One vector is turned by the same rotation once a tick. Each row is the vector after some number of ticks, and that number follows the row.
The counts run from 0 to 278.
[-4.60 -0.17 -1.84  2.52  1.03  1.88  0.82 -1.67 -0.29  1.43  1.99  2.58
  1.16 -0.26 -2.02  0.41  1.78  2.64  1.29  0.21  0.12 -0.23 -0.95 -1.47
  1.50  0.92  2.62 -1.24 -1.52  0.49 -0.11  0.25  3.32 -1.83 -0.78  0.51
 -1.21  0.28 -2.36 -1.95 -1.50 -0.75 -0.78  1.49 -1.00  1.37 -0.86 -1.83
  1.14  0.12 -1.41 -0.54 -0.99 -1.74 -1.14 -0.41  3.83] | 25
[-2.76  1.43  1.21 -1.30 -1.68 -0.60 -2.21 -3.44 -0.56  0.23 -0.62  0.29
  1.99 -1.29 -1.17 -0.09  0.69  1.22  2.23 -1.15  0.50 -0.92 -0.33 -0.34
  0.88 -0.32 -0.71 -1.66 -1.51  0.77  4.77  2.75  4.25  0.91 -0.16  3.03
 -1.60 -0.89 -0.44  0.90 -1.01 -1.82 -0.29 -1.82 -0.36 -2.85 -0.72 -1.61
  0.78 -0.79 -0.04 -2.63  0.76 -1.13  0.55 -0.14 -1.18] | 162
[-2.52 -2.04 -2.92 -1.33  0.72 -2.20 -1.16 -1.54 -2.33 -0.91  0.30  1.73
  4.60 -0.51 -0.75  0.06 -3.18  1.31  1.76  2.73  2.35  0.87  1.03  2.18
  0.49 -1.17  1.26  2.44 -0.43 -1.25  2.58  0.16  0.42  1.17  2.24 -0.20
 -0.87 -1.14 -1.55  1.02  3.49 -2.75 -1.06  1.67 -0.07 -0.54  0.16  1.82
  0.29  1.54  0.14 -0.42  3.48 -0.95 -0.06  0.87  0.76] | 230
[ 1.00 -0.34 -2.22  0.21 -0.31  1.03 -1.84  0.31  0.00  0.19  0.44  2.17
 -0.11 -2.50  1.69  2.86  0.12  0.85 -0.14 -1.38 -1.91 -0.95 -1.43  2.59
  3.11  1.23  0.44 -0.83 -0.20  3.70  1.30 -1.37  3.78  0.13  0.67 -1.62
  0.25  5.27 -1.84  0.85  3.13  0.25  0.94 -0.66 -2.11  1.93  1.24  1.31
  1.42  0.16  0.94  0.08  1.25 -2.76  1.68  1.93 -1.61] | 48
[-2.70  1.75  0.67 -0.27 -1.82 -0.52 -1.09 -1.65 -0.18  0.19 -0.73  2.79
  3.04 -1.16 -4.01 -0.39 -1.54  0.96  1.64  0.68  0.08 -0.28  1.70 -1.01
  1.60  0.50  0.05 -0.11 -1.51 -1.90  2.67  1.99  1.89  2.36 -0.37  4.71
 -2.67 -0.62  0.21  3.82 -1.67 -0.94  0.81 -0.93 -2.10 -1.37 -0.11  1.29
 -2.14 -1.30  0.84 -1.27 -0.21 -1.71  0.20  0.74 -0.88] | 128
[-1.09 -0.86  0.66 -4.15 -0.21 -1.04 -2.92 -0.60  0.65 -1.93 -2.05  1.27
 -0.55 -0.96 -0.79  0.20  0.79  1.51 -1.45 -0.99 -1.04  1.80  0.23  2.41
  1.98 -1.22 -0.80 -1.49  0.58  2.06  1.89  0.95  2.34 -1.35  0.89 -1.82
  0.95  3.20  0.84  3.63  0.15 -0.44 -0.64  0.35  1.98  2.97 -1.25 -2.15
  1.97 -1.79  2.64  0.54  2.44  0.37  1.41  1.75 -0.72] | 81
[-4.49  2.63  2.19 -0.54 -0.51 -1.09  2.86 -4.23 -1.23  1.00  2.80 -0.05
  2.10 -0.92 -1.45 -1.17  1.22 -0.43  0.03 -0.72  2.09 -1.08  0.25 -0.10
  1.08  0.13  0.24 -2.39  1.08 -1.04  0.78  1.54  1.85 -1.93 -1.31  3.33
 -1.22 -0.79 -1.44  1.04 -0.60 -2.65 -0.79  1.22 -1.70  0.29 -2.77  0.85
 -1.14 -0.67 -0.34 -0.22  0.31  0.99  0.17 -0.69  3.98] | 57
[-3.27 -1.02 -2.43 -0.64  1.36  0.19 -3.71 -0.35 -1.04 -1.80  0.64  3.16
  3.48 -1.88 -0.98  0.64 -2.04  2.96  2.60  1.21  0.46  0.54 -0.83  1.44
  1.15 -1.10  1.50 -0.84 -1.62  1.87  1.25 -0.79  3.48  1.13  2.15 -0.75
 -0.36  1.43 -0.99  0.50  1.41 -1.67  0.20  0.39  0.29  0.89  1.58 -0.93
  1.69  0.39 -0.25  0.49  1.68 -0.25  0.72  1.56 -0.27] | 234
[-3.26  3.43  1.73 -0.56 -1.04 -1.62  2.08 -3.94 -0.98  1.03  1.75  0.94
  2.32 -1.18 -2.40 -0.33  0.09 -1.28  0.55 -0.58  1.49 -1.55  1.12  0.12
  0.50  0.09 -0.20 -1.25  0.07 -1.13  2.23  1.79  2.64 -0.54 -1.43  4.03
 -1.71 -1.15 -0.34  1.67 -0.75 -2.69  0.04 -0.78 -2.46 -1.69 -1.85  1.43
 -2.15 -1.40  0.01 -1.14  0.47 -0.66  1.07 -0.08  1.48] | 92
[-2.56  0.93  1.11 -1.52 -1.20 -0.18  0.61 -0.08  0.34  1.42 -0.16 -0.51
 -1.85  2.12 -2.19 -2.41  1.41  1.83  0.31  0.79  1.53  1.79 -0.50 -2.57
  1.63  0.84  0.81 -1.83 -0.93 -0.88  3.32  2.35 -0.48 -2.49  0.09 -0.25
 -2.47  0.51 -1.06  0.26 -1.89 -1.51  0.40  2.01  1.47  2.80 -3.97 -3.13
  2.21 -1.75  0.81 -2.56 -0.29 -0.09 -2.65 -0.02  1.96] | 178
[-2.27  1.91 -0.88  1.02  0.40  0.22 -0.84 -1.46 -1.31  0.77  1.12  4.28
  1.62 -3.26 -0.77  0.80 -0.51  0.57  1.18 -1.68 -0.95 -0.48 -2.19  0.26
  0.83  0.56  0.21 -2.27 -1.38  1.54  1.68  1.10  4.90  1.36  0.83  3.85
  0.01  0.74 -2.25 -0.97 -0.11 -0.94  0.04 -0.26 -2.55 -2.39  1.73  0.92
 -0.52  0.59 -0.60 -1.06 -0.45 -2.56  2.25  1.61 -1.20] | 165
[ 0.08  0.38  0.37 -1.81 -1.28  0.65 -1.32 -2.92  0.17  0.86 -0.62  0.06
 -0.41 -1.53  1.50  2.48  2.93 -0.44 -1.52 -2.66 -1.89 -0.73 -0.54  2.42
  2.00 -0.28 -1.20 -2.06  0.40  3.38  2.12  0.13  4.31 -2.65 -0.31 -0.26
  0.13  4.05 -0.66  1.62  1.60  0.67 -0.61 -1.28 -0.03  0.50 -1.14 -1.10
  2.11 -0.93  2.63 -0.19  1.37 -1.10  1.17  0.73 -0.41] | 84
[-2.40 -0.66 -0.70 -3.01  0.65 -2.88 -2.87  0.73 -0.88 -3.03 -1.09  2.65
  2.54 -0.99 -2.00 -1.30 -3.35  1.36  1.19  1.77  1.12  2.17  1.12  1.91
  0.86 -0.89  0.13 -0.69 -0.15 -1.50  3.19  0.50  0.76  1.63  2.00 -0.13
  0.50  0.56 -0.13  3.64  0.90 -2.90  0.72  1.69  0.14  2.20  0.36 -0.13
 -0.29 -0.76  1.13  0.12  2.78  0.13  0.96  2.07 -0.65] | 268
[ 0.12 -2.97 -3.50  0.34  0.68  0.60  0.08 -3.18 -1.25  0.59  0.07  0.36
  2.25  0.14 -0.58  0.07 -1.02 -0.34 -1.82  2.46  1.58  3.35  0.69  1.78
  0.79 -1.13  1.69  3.48 -0.17 -1.25 -1.13 -0.20 -1.70 -1.72  2.03 -2.01
 -0.84  0.19 -1.32  0.17  3.46 -0.17 -2.91  0.43  2.27 -1.32 -0.75  2.03
  1.09  1.75  1.67 -0.48  3.08 -0.81 -0.99 -0.38  0.96] | 1
[ 0.94 -1.37 -3.25  1.25 -0.52  1.28  0.60  0.61 -0.43  3.16  0.37  0.56
 -1.55  0.03  1.26 -0.40 -0.20  1.24 -0.73  2.03  0.16  2.58 -1.95 -1.69
  1.74  1.64  1.79  2.18 -1.82 -0.70  1.68  1.20 -1.09 -0.98  1.51 -0.73
 -2.75  1.13 -3.05 -2.55  2.53 -0.57  0.26  1.33 -0.28 -0.66 -1.49  1.77
  1.73  0.49  0.71 -3.78  1.06 -2.98 -3.37 -0.21 -1.01] | 106
[ 2.15  1.12 -0.14  0.31 -2.78  1.97 -0.52  0.77  1.89  1.91  1.23 -0.11
  0.06 -1.41  0.15  0.84 -1.90  0.22  0.11  0.00 -0.44  0.66 -0.95 -0.15
  3.73  1.97  1.11 -0.29  0.22  0.21  0.56  0.16 -0.42  0.10  0.54  1.35
 -3.83  4.76 -1.31  3.86  0.69  1.19  2.28 -3.06 -1.67  2.15 -0.31  3.31
  0.63 -1.39  2.04 -1.17 -0.07 -1.13 -0.52  1.02 -0.97] | 241
[-3.88  1.95  1.28 -0.96 -0.77 -0.80  2.09 -1.54  0.40  0.78  2.01  1.03
  0.37  1.44 -3.83 -2.32 -0.91  0.54 -0.08  0.61  2.53  0.75  1.32 -1.29
  1.43  0.15  0.93 -0.87  0.17 -2.51  1.10  2.27 -0.26 -1.38 -1.10  2.61
 -1.71 -0.39 -0.61  2.63 -2.06 -2.34  0.20  1.88 -0.56  1.93 -3.37  0.40
 -1.27 -1.81  0.46 -0.40 -0.53  0.60 -0.87  0.41  3.30] | 248
[ 0.26  1.69 -0.31 -0.58 -0.39  1.02 -1.23  0.48  0.95 -0.26 -0.10  4.37
  1.30 -2.65 -2.83 -1.08 -3.71  0.86  0.33 -0.63 -0.62  1.68 -0.16 -0.02
  1.92  0.28  0.79 -2.02 -0.27 -0.97 -0.65  0.74  1.20  2.09  1.37  3.41
 -1.43  2.43 -0.03  3.21 -2.17 -0.01  2.36 -1.60 -1.36  1.06  1.28  2.61
 -1.34 -0.64  2.25 -1.02 -0.55 -0.47  1.19  2.47 -2.24] | 167
[ 0.91 -1.20 -0.77  0.76 -0.65  3.71 -0.79 -1.55  1.60  1.05 -1.96  2.34
 -1.77 -0.61 -2.47 -0.89 -0.69  1.56 -1.74 -0.67 -1.65  4.45 -0.66 -2.17
  2.42  0.55  1.45  0.31 -1.19 -0.62 -2.44  1.58 -0.67 -0.48  1.77  0.71
 -1.96  2.48 -0.26  1.69 -2.37  2.60 -0.04 -1.05  2.25  0.48 -0.73 -0.02
  0.74 -0.10  3.11 -2.06 -1.03 -0.78 -1.62  1.12 -1.67] | 66
[ 0.29  1.75  2.84 -1.85 -1.34 -0.55  2.98 -1.04 -0.27  1.87  2.59 -1.52
 -0.42 -0.36 -0.86 -2.79 -0.69 -1.40 -0.99 -0.23  3.08  1.47 -0.97 -0.88
  2.03  0.94  0.31 -1.49  1.53 -1.21  0.59  0.91 -2.28 -1.42  0.21  1.44
 -2.68  2.16 -1.08  2.96  0.19 -1.98  0.52  0.19 -0.02  2.09 -3.97  2.78
 -0.21 -1.28  1.84 -1.49  1.24  1.78 -1.17  0.31  1.39] | 209
[-0.09  2.61  1.65 -0.01 -0.77 -0.17  3.80 -1.68 -1.62  2.75  4.61 -0.84
 -1.34 -1.94  1.29 -0.87  0.08 -1.81 -1.39 -0.95  2.19  0.58 -2.30  0.38
  2.49  0.57  0.32 -2.27  2.53  0.28 -0.44  0.28  0.15 -1.80  0.22  1.64
 -1.69  2.91 -2.94 -0.09  2.34 -1.64  0.18  0.10 -1.32  1.04 -2.30  3.75
  0.03 -0.13  1.31 -1.02  1.12  0.53 -0.05  0.71  1.38] | 208
[ 0.04  1.00 -0.63  1.09 -1.00 -0.07  1.86 -1.82 -1.27  2.17  4.43 -0.68
  1.94 -2.50  1.39  1.12 -1.70 -1.44 -0.52  0.29  2.27 -0.71 -1.44  2.52
  2.48  0.10  0.46 -0.40  1.43  0.68 -0.80 -1.59  0.78 -0.84  0.19  0.35
 -1.71  3.53 -2.24  1.24  3.89 -1.31  0.38 -0.72 -2.48  1.98 -0.27  4.96
 -0.16  0.39  0.93  1.07  2.27 -0.26  0.21  0.39  1.60] | 17
[-0.10  0.53  0.60 -0.46 -3.32 -0.12 -1.54 -3.42  0.75  0.18 -1.22 -2.18
  2.47 -0.62 -0.47  0.69  0.76 -0.03  0.70  1.44 -0.47 -1.18  2.28 -0.11
  2.19  0.26 -0.07  0.62 -1.22 -0.74  4.23  1.90  1.73  0.31 -0.93  1.79
 -4.60  0.29  0.09  3.95 -0.29 -0.19  0.14 -3.19 -0.10 -1.27 -1.94  0.02
  0.25 -1.40  1.63 -2.08  0.70 -1.62 -1.23 -0.64 -0.77] | 124
[-4.46  0.90  0.97  0.13  0.59  1.20 -0.06 -4.16 -0.09  0.01  1.08  2.91
  0.65 -1.00 -3.68 -1.52  1.01  1.09  0.77 -1.43  0.84  1.47 -0.92 -1.04
  0.77 -1.09  1.26 -3.72 -0.92  0.23 -1.24  1.70  2.66 -2.18 -0.58  2.36
 -0.07 -0.07 -0.66  0.30 -3.50 -0.18 -1.28  1.18  1.22  1.22 -1.70 -2.93
  0.46 -0.06  0.32 -0.73 -0.87  1.15  0.82  0.25  3.03] | 61
[-1.77 -0.77 -1.81  1.18  0.16  1.04  1.21  0.09 -1.55  2.65  3.05 -0.56
  0.14  0.90  0.31 -0.68 -0.10  1.50  0.43  2.66  2.93  1.04 -2.24 -0.91
  2.34  0.09  2.58 -0.09 -0.04  0.38  1.13 -0.21 -0.56 -2.49  1.58 -1.27
 -2.44  1.69 -3.20 -1.98  1.26 -1.26 -0.66  2.06  0.51  2.37 -1.96  0.71
  2.94 -0.21 -0.36 -1.41  1.19  0.54 -3.15 -0.33  3.06] | 176
[-2.50  0.50 -1.55 -2.58  1.61 -3.52  0.05 -1.36 -3.00 -0.75  1.04  2.47
  0.91 -1.28 -0.16 -0.43 -0.89 -0.76  0.52  0.61  1.26  0.64 -0.31  2.20
 -0.58 -0.48 -1.08 -0.22 -0.56 -0.48  3.39  0.52  1.94 -0.07  1.37  0.41
  1.85 -0.79 -2.75 -1.62  3.09 -4.21 -1.01  2.84 -1.40 -1.59 -0.41  0.97
 -0.64  0.97 -0.17 -0.71  3.02 -1.24  1.11  1.43 -0.27] | 266
[-2.85  3.02  1.96 -0.53  0.14 -0.38  0.29 -2.34 -0.99 -0.37  1.27  3.91
  0.73 -3.46 -3.27 -1.48 -1.31 -0.02 -0.21 -1.67  0.53  1.66 -0.11  0.26
  0.79 -0.60 -0.25 -3.55  0.31 -0.13 -0.63  2.02  2.19  0.74 -0.07  4.54
  0.31 -0.30 -0.62  1.73 -2.08 -0.53  0.43  0.74 -1.06 -0.67 -0.08  1.29
 -2.32  0.17  1.37 -0.39 -0.12  0.70  2.37  1.31 -0.03] | 131
[-3.39 -0.57 -0.42 -0.61  1.17  0.92 -0.02 -1.73  1.62 -0.32 -1.37  3.78
 -0.20  0.95 -4.24 -1.54 -0.16  2.33 -1.20 -0.29  0.21  2.53  0.94 -0.99
  1.65 -0.09  1.09 -1.62 -0.11 -1.13 -1.43  2.52 -0.15 -2.49 -0.46  0.06
 -0.24  0.48  0.15  1.96 -4.28  0.24 -0.82  1.95  2.30  2.40 -1.69 -2.69
 -0.17 -0.80  1.50 -0.03 -1.00  0.59 -0.55  0.85  2.67] | 252
[-3.29 -0.45  0.07  0.51  0.17  2.17 -0.99 -2.05  1.08 -1.00 -0.54  3.85
  1.63 -0.29 -4.68 -1.35 -0.23  3.50  0.64 -0.10 -0.19  2.65  0.50 -2.14
  2.08 -1.27  2.25 -1.72 -1.42 -0.52 -1.27  1.56  0.63 -0.70  0.33  1.04
 -1.71  0.54  0.72  3.15 -3.90  1.65  0.16  0.77  2.26  2.05 -0.68 -2.26
  0.39 -0.39  1.02 -0.31 -1.16  0.89 -0.82  0.99  1.92] | 62
[-3.84  1.57  1.12 -0.28  0.17 -0.77  3.06 -1.73 -1.63  2.18  3.84  0.08
 -0.59  0.60 -0.57 -1.78  1.66  0.48 -0.82  0.13  2.83  0.60 -1.23 -0.42
  1.15  0.21  1.23 -2.54  0.85 -0.26  1.08  0.82  0.08 -3.55 -0.79  0.43
 -1.20 -0.10 -2.28 -0.90 -0.25 -2.86 -0.28  2.36  0.14  2.02 -3.53 -0.22
  0.81 -0.72 -0.10 -1.14  0.98  1.20 -1.53 -0.42  4.76] | 212
[-1.00  2.60  2.20 -0.90 -1.22 -0.87  2.67 -2.86 -1.52  2.16  4.15 -1.56
  0.94 -2.12  1.41 -0.34  0.44 -1.99 -0.85 -1.26  2.11 -0.20 -1.64  1.63
  1.70  0.03 -0.06 -2.14  2.51  0.75  0.51  0.03  0.70 -2.48 -1.13  1.32
 -1.53  2.74 -1.75  1.58  2.01 -1.26  0.09 -0.73 -1.03  1.08 -2.30  3.12
  0.35 -0.49  0.87 -0.07  1.88  1.47  0.92  0.14  2.52] | 18
